Families of rows that turns and mirrors carry onto each other, the same ones carrying the whole set onto itself: the rest of each named row's family, in list order
4 families of 4 rows
k_908: [ -6  13   7  -4 -10  11  -8  10  -5 -14  -9  -7  -6]
k_954: [  0  19   5 -17  16 -13 -24   7  11   5  -1  -4 -11]
k_449: [ 22  13  -6 -12   3   8 -19   7   4  -6 -14 -15  -9]
k_747: [  2  10   0 -16  -6   5 -16  -8   2   8   5   0   8]
k_646: [ 15  11  -7 -13  13   6 -12   7  -1 -10  -7 -20 -13]
k_51: [ 12  11  -1  -9  15   9 -10   8  -9  -7  -5 -22 -11]
k_971: [-15  17   0 -20   1  12 -15   1  -1 -13  -1 -15  -9]
k_879: [-2 11  2 -1 -4 -5 -9 -5  9  5  8 -1  7]
k_34: [-12   4  10 -11  -8  10 -21   6  -4 -15  -3 -10   1]
k_679: [ -2  12   0  -2  -2   1 -15  -2  13  12   5  -2   6]
k_818: [  5  23   5 -19  13 -11 -16   6   7   9 -18  -6  -6]
k_325: [-14   7   5 -15  -8   5 -16   3  -3 -18  -3 -16  -4]
k_159: [  7   9   0  -4  17  -1 -11   5   1  -7 -14 -28  -3]
k_142: [  7  16   6 -16  10 -15 -16   2   8   6 -18   1  -8]
k_547: [  0  14  11  -4  -2  -9 -14  -3   3   1  12 -14   9]
k_230: [  1  15  10  -3  15  -8 -15   0   6   3 -18   6  -6]

Same family as k_679: k_51, k_34, k_818
Same family as k_646: k_879, k_325, k_142

